In the rows, 128 means zero.
The rows of Y fall into several groups, which share some directions, and each row is roughly a mix of its group's hidden directions.
Y, 148 rows:
[[131  94 164 150  83 181 143 149 147 149  80]
 [ 84 130 120 108  68 183 114 123 170 134 107]
 [117 102  83 144 115 182 149 127  79 102 172]
 [107 119 174  56 114 103 172 126 126  97 130]
 [ 86 115 119  97  86 196 137 105 166 117 122]
 [102 157  72 111 187 166 119 131 144 163 136]
 [141 114  55  89 135 148  95 152 135  83 116]
 [137  97 148 174 157 199 122 145 169 118 123]
 [109  83 119 137 176 128 192 106 118 125 173]
 [131 104 181  87  65 114 155  90 130 118 127]
 [ 98 156 104 128 120 184 105  66 131  87 131]
 [123 128 203 173 144 111 166 103 140 162 124]
 [141 137 108 171 212 123 131  91 108 139 138]
 [160 169  84 153 177  99  91 111 103 100 127]
 [ 81  93 172 126 121  91 194 126 115 117 132]
 [121 125  98 161 118 102  74 158 101  72  96]
 [137 117 210 165 120  98 164 101 138 140 123]
 [ 69 147 147 103 109 157 115 126 183 168 102]
 [175 128  72 103 157 191 149 124 125 133 110]
 [ 91 151 189 151 156  99 157  76 129 143 138]
 [128 124  55  98  88 145 102 176 113 117 124]
 [144 135 208 139  69 123 125 129 138 154 106]
 [136 102 173 100  74  86 133 185 135 121 124]
 [210 133 173 130 121 146 106 158  99 122 142]
 [100 104 117 137 201  99 157  86 126 138 160]
 [ 94 130  94 136 115 199 126  70 152 124 120]
 [160 145 113  78 148 105  92 165  84  94 155]
 [122 116  82  96  96 184 110  80 127  91 130]
 [123 100  78 144 163 175 133  81 116 131 174]
 [155 145  96 170 179 154 130 140 125 187 157]
 [134 126 185 114 133 101 185 109 143 184 144]
 [ 97 118 192 123 139  77 147  72 126 112 130]
 [ 94  96  73  94 123 102 112 170 141  81 120]
 [182 183 140 132 167 141  99  85 132 159 125]
 [158 114 118 103 156  78 151 150  88  85 173]
 [159 172 147 155  88 141  99  74 147 126  89]
 [135 108 175 177 146 163 137  91 179 135  99]
 [109  92 162 107  68 148 171  98 135  99 101]
 [158  93 143 161 172  78 163 149 102 115 161]
 [ 86 167  71  96 156 129  93  96 139 116 154]
 [105 148  55 139 163 168 106  90 119 113 132]
 [121  99 194 125  86 119 166 165 152 153 106]
 [154 131  88 135 106 139  67 175 172 129 100]
 [186 151 139 122  84 159  87 149 156 121  86]
 [ 72 103 114 101 145 104 129 197 157 112 139]
 [ 94  84 141  75 129  87 169 169 121 131 150]
 [110  90  82  96 162  94 126 161 132  73 140]
 [161 192  91 116 101 169 105 160 119 155 128]
 [108 121  70 119 142 152 110 205 122 152 132]
 [162 151  79 169  98 162 149 144  94 167 145]
 [122 104 181 133 104 132 185  98 174 147 100]
 [136  97  86 113 133 115 107 214 139 112 123]
 [ 71 109 106  80 159 109 179 153 119 121 151]
 [122 156 113 191 199 125 121 155 123 153 135]
 [140  92 179 107  60 122 139 167 138 122 103]
 [ 89 158 118  82  72 145  87 133 155 136  96]
 [ 70 160 127 108 166 111 116  73 136  87 139]
 [160  99 147 139  85  86 107 149 103  64 121]
 [140 110 189 143 120  80 174 168 138 152 147]
 [153 151 109 173 197 129 120  79 105 143 135]
 [111 131  99 120 175 143 167  77 104 135 184]
 [111 134 119  62  97  92 115 147  82  92 151]
 [160 155  89 160 163 117  82 133  79  92 137]
 [152 126  94 165 186 152 153 150 121 173 165]
 [102 166 121 102 141 108 122 102  60 120 179]
 [155 123 120 123 195  96 157 105  95 101 174]
 [102 157 124  72 198 114 154 152 121 107 138]
 [ 35 130 138 148 155 158 111 127 118 112 139]
 [118 145  88 157 168 184  89  90 133 142 102]
 [127 129 177 113  72  76 115 171 144 148 108]
 [210 140 168 166 130 153 114 138 135 150 117]
 [109  86 155 100  66 166 158 152 149 155 124]
 [129 101 162 170 161  77 134 189 144 121 123]
 [ 93 113 176 122 140 103 189  88  97 119 151]
 [138 108 190 147 133  73 157 173 139 157 135]
 [ 75 108 147 124 140 114 190  83  99 130 158]
 [124 132  40 151 180 144 129 117 133 128 136]
 [ 93 150  56 112 171 130 101 108 124 104 157]
 [153 148  80 136 108 150  69 178 150 143 106]
 [175 129 137 100 123 121 108 186  72 119 166]
 [ 85 128 172 115  90 131 147  62 156 114 109]
 [123 108  90  80 131 127 154 108 102  63 164]
 [181 164  91 138 144 164  66 126 141 146 130]
 [148 137 114 135 160  45 118 172 101 121 135]
 [ 73  90 150 145 143  93 192 132 114 140 148]
 [155 101 123 179 191  98 155 134 104 121 162]
 [136 113 190 140 128  75 150 181 141 160 131]
 [102 146 151 157 170 102 173 109 110 184 159]
 [178 131 125 164 181 167 140  92 168 123 108]
 [116 129 162 123  93 146 101  42 131 119 105]
 [154 172 177 137  63 140 113 154 128 150 100]
 [119 117 197 140  81 124 160 110 162 157  99]
 [ 83 136 193  75 133  88 118 149 130 112 122]
 [ 84 142 122 118 124 182 147  64 168 140 139]
 [130 205 149  86 108 119 106 102 111  96 108]
 [104 161  97 160  74 185 142 112 117 161 129]
 [ 75  89 177 133  90 105 156 142 151 165 119]
 [117 102 137 193 106 139 141 112 171 182 103]
 [119 137 175 192 174  99 154 140 135 163 130]
 [149 153 206 158 136  93 140 127 140 167 111]
 [143 115 203 124 100  91 162 162 143 156 128]
 [124 134  51 101 119 145  95 182 122 113 111]
 [161 105  75  78  97 123  98 165 120  93 124]
 [ 98 102 132  75 114  88 154 144 127  62 121]
 [161 108  63 104 106 165  95 173 128 117 115]
 [149  91 149 165  49 160 126 107 113 128 134]
 [ 83 109 172  94 154 147 188 149 116 110 151]
 [125  84 179 112  98  97 160 189 136 127 115]
 [ 98 143 156 132 131 179 115  88 175 172  95]
 [161 119 127 131 144  64 104 192  94 115 131]
 [141  81 153 106  63  89 137 171 128 117 108]
 [140 182 147  93 155 109 100  66 105 108 142]
 [ 74 140 196  92  92 114 159 132 126 130 119]
 [106 135  82 116 115 205  98  95 139 114 105]
 [162 115 196 123  79 114 140 171 131 148 104]
 [131 139 152 128  69 113  87 178 141 123  76]
 [140 204 151 132 122 119  78 106 115 168 111]
 [ 66  84 112  81 154  98 139 143 124  98 151]
 [126 113  84 124 164  97  90 191 140  90 115]
 [ 88  88 196  99  93 152 153 119 131 146 128]
 [ 74 105  72 124 170 121 145 118  97 126 169]
 [ 77 120  68  98 155 153 133 102 137  90 155]
 [119 123  90  70 100  95 112 152 107  72 146]
 [182 166 128 160 112 176 110 166 112 166 138]
 [129 129  53 117  90 130 147 144  77 132 162]
 [133 108 112 139 154  72 113 207 129 107 128]
 [155  97  81 107 131 115 100 199 140  96 122]
 [161 118  65 153 178 146 106 159 105 130 158]
 [152 152 104 178 195  95 103 128 102 146 138]
 [120  98  97  82 121 108 156 149 105  66 165]
 [ 89 112 174 128 149  86 177  74 130 131 140]
 [ 77  99 173 128 127  67 159 120 127 102 153]
 [ 86 139  87 104 197 125 135 165 107 119 155]
 [155  94 101  93 117  92 109 195 122  92 135]
 [123 103 162 154  51 153 111 128 154 133  89]
 [169 155  87 127 164 116  88 124  70 104 150]
 [119 108 206 150 145  72 146 103 142 125 129]
 [130 148 108  79 132 104 103 176  71 107 162]
 [150  86 145  96  62  89 133 168 110 121 115]
 [109 120  99  80  72 175 106 109 111  90 134]
 [143  77 118 172 176  90 141 169 102 109 136]
 [140 139 102  75 111  96  95 159  76  97 157]
 [ 74  97 115  78 145 101 179 157 120 125 151]
 [157  91  96 145 198 141 127 122  88  91 127]
 [143  99 112 141 160  90  99 190 152  83 111]
 [125 208 140  98 119 135 106  91 114  89 108]
 [144 109 154 150 154  68 147 192 123 161 130]
 [101 169  68 136 185 124 107  95 124 130 155]]
Each list below has three rows that fit no group; the rest each fit one group, if only roughly. Name those rows in the order they come.
- k_185: [120 150 108  98  76 183  93  84 125 152 117]
- k_592: [114 127 165 151 137 148 189  72 110 162 153]
- k_450: [149 114 175  89  62  93 141 160 119 113 128]
- k_689: [160 131 140 146 106  81  95 203 132 121 102]
- k_666: [115 121 178 135 129 130 191  79  99 134 166]
- k_701: [114 184  97 135 127 160  88  67 135 153 111]
- k_356: [119 153  54 113 148 184 127 121 140 166 128]
- k_696: [161 146 154 137  53 171 104 140 128 146  96]
- k_920: [109 171 119 146 204  97 116 100 130 159 144]
- k_289: [118 146 133 151 182 133 164  70 118 176 151]
- k_809: [165 129 177 136  94  93  98 180 123 152  94]
- k_24: [159 173  89 116 119 149  50 137 130 125 112]
- k_374: [103 155  96  55 105 106  91 134 127  92 140]
- k_429: [106 138  64 121 170 154 135  79 113  95 153]
- k_458: [ 83 101 185  94 107 110 180 107 120 129 148]

k_185; k_689; k_458
- k_917: [135 151  74 148 198 123 131  94 105 147 154]
- k_703: [ 59 140 168  85 137 122 128 120 119  74 130]
- k_777: [157  95 130 189 157 133 181 133 122 156 165]
- k_578: [138 133 172 149 115  54 144 175 126 158 129]
- k_997: [ 94  94 149 116 109  82 155 200 143 131 126]
- k_488: [134 102 163 112  73 112 114 169 138  67 108]
- k_102: [111  93 182 157  76 145 158 132 165 142  98]
- k_708: [173 136 139  99 173  81  91 180 120 131 136]
- k_262: [134  82 110 130 151 120 176 194 122 100 159]
- k_546: [128 109  44 123 135 130 115 171 117  83 128]
- k_227: [135 148 124 200 133 174 139 110 156 174 107]

k_917; k_777; k_546
- k_885: [106  79 161 103 121  64 162 146 109 129 158]
- k_146: [ 87 150 120 155 198 143 109 114 164 168 121]
- k_527: [114 143 166  89  99 147 162  57 131 151 143]
- k_455: [150 132  49 116 136 175  92 133 147 131 102]
- k_897: [127 173 112 177 180 132 121  76 125 165 133]
- k_186: [133  74 130 157  98  90 161 157 145 184 127]
- k_724: [180 134  89  97  83 148  93 174 105 126 122]
- k_969: [152 149  91 190 142 188 144 128 106 153 144]
- k_215: [ 98 151 170 129 126 181 135  71 154 142  92]
- k_306: [152 154  97 200 144 165 131 110 138 172 118]
- k_268: [120  89 174 130  70  77 142 141 136  99 103]
- k_58: [127 101 133 113  53 139 110 173 133  86 100]
- k_611: [140 105 200 123  71 105 154  98 132 120 117]

k_885; k_724; k_215
- k_72: [142 172 168  84  60 128 121 113 105 147 116]
- k_919: [173 141 115  96 123  89  81 193 122 117 129]
- k_944: [138 111 161 113  93  91  99 174 148  71 101]
- k_19: [133 119 130 190 156  89 130 194 145 149 114]
- k_978: [137  97 163 141 163  97 186 106  90 138 167]
- k_774: [146 108 176  90  53 111 141 156 128 117 117]
- k_977: [165 156 107 130  83 199 101 135 129 146 101]
- k_753: [ 75 117 170  71 127  87 148 118 146  97 118]
- k_370: [166 140 105 126  83 186  85 138 156 137  92]
- k_424: [121 117  63 105 116 141  76 132 168 114  86]

k_72; k_919; k_978
- k_594: [153 116 173  86  66  89 137 165 122 115 128]
- k_543: [ 81  86 124 111 141  64 142 159 135  86 136]
- k_577: [105 145  80 145 176 164 133  64 126 121 145]
- k_368: [177 130  92 101  85 113  68 157 132 120 107]
- k_246: [112  87 153 140  54 133 128 162 148 109  90]
- k_477: [ 85 147  95 152 198 131 149 115  96 124 161]
- k_176: [132 141 197 163 121 130 137  70 144 166 117]
- k_621: [ 96 114 213 121 113 119 168 113 137 152 142]
- k_308: [160 118 181 139  96  89 119 185 126 159 104]
- k_728: [148 120 178 107  79  95 122 192 133 138 111]
- k_491: [152 115 157  90  41 125 124 154 122 135 117]

k_368; k_477; k_491
- k_479: [160 176 115 145 117 171  80 100 130 172 102]
- k_27: [150 107  72 107 126 141 139 121  83  61 145]
- k_571: [134 177  88 156 146 153  70 150 149 125  90]
- k_366: [134 128  77 168 170 118  88 179 117  93 123]
- k_322: [159 126 102  89  88 113  85 192 131 109 113]
- k_789: [132 114  77 136  84 193 101 121 157 139 100]
- k_121: [203 153 148 150  75 140  98 119 112 137 119]
- k_681: [111  95 103 126  77 198 140  91 146 127 113]
- k_979: [ 71 136  97 122 203 128 137 109 152 143 147]
- k_5: [121 142 191 147 108 112 187 145 101 162 154]
- k_348: [132 126 210 134 102  99 145 161 160 146 103]

k_571; k_322; k_348
- k_305: [ 88 135  88 164 172 143 163  82 100 136 152]
- k_714: [122 128 208 137 115  96 167  80 126 132 134]
- k_17: [143 131 138 158 177  61 104 173 109 142 141]
- k_36: [132 153  72 165 128 181 112  83 148 160 126]
- k_95: [145 122 185  98  61 131 140 115 135  93  96]
- k_555: [ 87 113 195 123  95  92 155  99 154 117 107]
- k_360: [171 164 151 147 110 185 122  89 122 175 125]
- k_786: [108 147  74  70 103 131  82 127 111  89 123]
- k_94: [125 119 160 161 149  69 150 176  92 163 139]
- k_359: [123  91 185 127  90  68 141 153 140 104 112]
- k_707: [123 155  94 133 137 178  72 151 177 147 104]

k_305; k_36; k_707
- k_851: [167 127  68 108 129 197 106 134 130 104 119]
- k_2: [124 117 172 140 128 149 186  63 107 135 155]
- k_687: [ 83 134  89  81 113 167 102  93 137  84 137]
- k_797: [107 157 125 158 203 112 125  82 106 147 149]
- k_812: [154  89 191 150 136  84 150 171 146 138 116]
- k_502: [118  96 174  72 116  74 161 150 150 133 117]
- k_942: [195 135 139 164 111 115  84 157 151 121  86]
- k_795: [114 150  59  73 122 139  95 126 105  92 136]
- k_769: [168 136 186 153 134  89 165 100 115 172 134]
- k_664: [ 97 158 133 151 204 123 126 103 153 174 136]
- k_936: [ 74 112  65  83 141 150 134 133 115  97 153]
- k_245: [152 142  67 119 116 177  75 116 147 137  95]
- k_702: [ 66 122 110 116 164  58 147 142 119 146 132]
- k_569: [160 152  67 134 181 158  98 149 102 136 149]

k_797; k_942; k_936
